Points and heights:
j_360: 161 113 121 138 134 94 138 129 109 133 119 126 130 126 118 112 113 130 151 119 130 95 115 136 155 123 90 120 144 100 118 134  (h) 82
j_10: 130 141 172 120 120 150 134 140 100 95 200 126 128 123 99 175 141 176 125 126 136 151 148 186 99 132 157 121 130 135 105 145  (h) 58
j_480: 159 127 150 145 112 108 130 159 101 116 177 120 133 137 82 152 124 162 143 126 144 106 149 174 137 128 118 109 139 118 106 162  (h) 60
j_231: 137 137 142 122 125 129 132 139 131 122 151 118 134 120 116 129 128 139 130 123 124 144 127 150 119 128 136 121 122 132 131 129  (h) 67
j_382: 99 165 170 116 121 170 138 141 139 101 182 113 122 105 112 171 150 167 119 133 114 173 144 166 86 141 175 119 106 151 128 131  (h) 78
j_637: 114 143 144 112 124 150 128 126 143 127 148 117 127 123 133 139 139 133 117 127 117 169 130 140 103 129 153 131 116 141 142 117  (h) 67
j_850: 92 124 113 109 133 159 119 101 154 136 81 147 115 125 172 120 136 98 100 129 120 161 117 86 112 128 151 156 129 152 148 99  (h) 71
j_464: 106 116 92 134 135 120 125 108 144 154 68 137 125 135 158 83 116 88 122 139 127 98 115 64 152 125 114 135 122 123 138 112  (h) 85
j_864: 157 127 137 137 128 104 130 146 116 117 151 119 139 124 102 128 118 142 146 117 132 115 129 155 136 130 117 111 131 120 120 144  (h) 61
j_965: 80 135 125 103 115 166 125 117 146 132 125 132 109 139 167 146 141 110 107 130 125 180 129 117 84 132 180 148 116 155 146 114  (h) 27
j_470: 136 140 162 128 117 136 129 152 108 104 187 120 129 123 100 159 132 165 129 123 140 139 141 180 112 134 150 113 132 134 114 145  (h) 0
j_493: 152 131 151 139 111 115 131 159 103 112 183 119 133 132 91 150 124 162 139 125 143 114 143 176 127 130 130 109 136 127 107 156  (h) 26
j_302: 87 125 114 109 127 171 118 110 152 129 93 149 106 128 183 129 143 99 101 123 126 171 119 92 96 132 171 153 129 157 148 101  (h) 67
j_565: 105 118 94 133 133 121 125 107 144 153 72 136 125 135 158 87 117 89 120 137 124 103 116 69 152 125 115 136 124 128 137 115  (h) 73
j_276: 190 123 129 162 133 89 124 146 107 121 140 123 144 133 75 141 124 148 157 129 133 87 142 159 162 118 80 115 131 88 104 152  (h) 99
j_474: 164 105 112 144 141 95 136 123 96 141 110 130 121 128 129 108 114 125 150 123 135 83 114 127 164 118 77 125 154 91 114 128  (h) 89
j_277: 88 129 118 107 126 166 120 109 151 134 105 143 108 131 177 132 142 102 102 130 124 175 121 99 98 132 166 154 127 156 146 105  (h) 44
j_337: 138 134 138 123 126 125 132 138 129 124 146 119 133 119 118 127 128 135 133 123 122 140 126 145 123 129 133 121 124 132 131 132  (h) 70
j_428: 119 106 88 138 135 110 122 106 127 150 78 134 131 143 158 87 112 97 124 135 138 88 116 77 158 120 103 134 132 108 120 122  (h) 80
j_373: 119 122 104 127 131 114 135 109 134 152 90 136 122 132 155 97 118 100 124 133 123 110 115 87 150 129 112 138 132 130 129 121  (h) 74
j_434: 189 120 125 160 138 90 123 145 108 120 138 122 146 130 80 134 124 143 154 123 131 88 134 156 161 118 80 116 132 86 108 148  (h) 94
j_516: 111 134 129 110 125 145 130 115 143 139 123 124 123 128 147 129 134 118 115 132 117 163 123 120 111 127 144 143 123 141 143 113  (h) 70
j_322: 160 105 107 145 142 98 135 120 96 143 106 133 119 129 135 105 114 123 149 125 137 80 112 122 166 117 77 127 154 92 114 127  (h) 89
j_415: 83 141 133 105 113 161 126 124 145 129 139 121 116 136 151 150 143 119 108 128 120 181 135 128 82 130 181 144 113 153 145 115  (h) 36
j_658: 119 153 164 118 126 157 131 143 132 104 179 115 129 113 111 159 143 161 120 129 126 164 138 168 99 133 159 118 117 144 128 130  (h) 39
j_892: 115 113 95 133 133 112 128 108 131 151 80 137 128 138 158 89 113 95 124 134 127 99 114 78 155 124 108 135 131 121 128 122  (h) 60
j_361: 144 128 131 128 127 109 135 137 125 127 138 120 133 122 116 120 120 131 141 121 123 123 122 142 131 127 122 120 128 124 127 135  (h) 73
j_692: 99 127 117 109 132 151 124 101 151 144 92 140 119 129 167 119 134 101 107 134 118 157 119 91 119 129 141 154 127 147 145 107  (h) 72
j_107: 120 151 157 118 126 153 129 141 135 111 169 116 132 114 116 150 141 153 120 127 125 163 135 159 101 134 156 120 116 144 135 127  (h) 54
j_861: 176 118 126 148 136 91 131 141 111 123 134 124 145 126 94 122 117 138 157 117 132 95 126 150 153 127 90 114 139 98 112 145  (h) 78
j_201: 94 163 164 113 122 166 129 140 145 108 170 115 127 114 124 166 150 155 115 130 115 175 144 156 84 140 176 120 107 151 136 125  (h) 71
j_938: 99 121 94 126 134 127 126 102 153 151 68 141 124 130 159 91 120 89 120 138 120 112 115 64 144 129 118 142 121 137 146 106  (h) 84
j_631: 97 119 95 124 139 132 125 102 155 149 62 141 125 128 159 92 121 88 116 139 120 114 115 62 139 126 119 139 118 140 152 103  (h) 92
j_98: 99 123 108 111 139 146 122 93 157 144 69 146 126 125 162 106 130 97 108 136 117 141 114 73 128 129 125 149 126 145 154 99  (h) 86
j_960: 165 123 146 146 117 103 128 158 103 117 167 118 138 134 82 147 122 157 149 128 143 104 144 170 141 128 111 108 135 115 107 161  (h) 56
j_972: 165 125 140 141 125 99 128 152 111 115 156 120 143 129 90 135 120 149 149 120 137 106 136 160 142 129 109 107 136 114 113 153  (h) 51
j_979: 167 125 146 148 115 103 129 158 101 117 169 121 136 139 79 151 124 159 149 131 144 100 148 170 145 127 108 108 135 113 106 162  (h) 71
j_41: 143 101 98 141 139 101 128 110 105 147 91 136 125 139 147 99 111 109 136 129 140 84 113 105 162 119 88 132 149 100 113 128  (h) 82
j_633: 153 129 154 140 111 116 131 164 98 110 189 120 129 137 88 154 125 164 137 124 144 113 147 178 130 131 133 109 138 128 105 161  (h) 43
j_685: 104 124 111 115 135 142 127 98 151 145 83 142 123 128 164 109 131 99 110 134 117 142 115 83 130 130 128 150 127 144 146 106  (h) 79
j_251: 97 123 109 111 139 147 121 93 157 143 70 147 125 126 164 108 131 97 107 134 116 142 114 74 126 128 126 150 124 145 153 99  (h) 86
j_333: 96 120 100 118 140 136 123 97 156 145 59 147 126 128 159 97 124 90 114 138 118 123 115 65 137 128 119 143 120 141 155 99  (h) 92
j_659: 171 123 137 144 128 96 128 149 110 118 152 121 144 129 89 133 120 149 152 121 137 99 136 159 145 127 102 108 135 106 111 152  (h) 60
j_774: 87 158 156 110 118 168 127 136 150 112 162 118 126 120 131 165 150 143 112 129 117 178 147 148 80 139 183 125 102 155 137 124  (h) 66
j_530: 175 112 119 150 139 91 132 133 105 129 123 126 135 128 106 116 117 134 154 118 131 87 121 141 159 120 82 118 142 91 115 137  (h) 86
j_106: 110 147 148 112 125 157 129 132 144 120 155 115 131 121 128 146 143 141 116 127 120 172 132 147 97 132 161 129 113 145 140 120  (h) 63
j_174: 150 133 149 133 121 115 130 157 111 111 174 120 135 124 95 142 124 156 138 122 136 122 140 170 127 131 133 107 132 129 116 149  (h) 24
j_36: 101 116 89 134 137 123 123 108 148 150 63 135 123 134 159 82 116 86 122 141 124 95 114 62 152 125 116 136 121 126 142 110  (h) 98
j_666: 81 132 120 106 119 168 122 115 147 129 117 139 104 136 178 142 143 108 105 131 127 179 125 104 88 133 178 152 124 157 146 112  (h) 33
j_574: 194 118 119 162 141 89 125 142 107 121 134 124 150 129 85 131 122 143 156 119 133 83 134 154 163 119 75 117 131 82 108 145  (h) 97
j_583: 132 141 167 123 117 144 131 147 108 101 193 121 130 122 100 167 137 170 128 123 138 145 145 183 108 131 153 115 131 137 109 143  (h) 12
Rows and their valley's bottom:
From each row below, which row is at the bottom of the valley it runs down into?
j_98  drains to j_965
j_10  drains to j_470
j_428  drains to j_892
j_251  drains to j_965
j_685  drains to j_965
j_464  drains to j_892
j_333  drains to j_892
j_583  drains to j_470
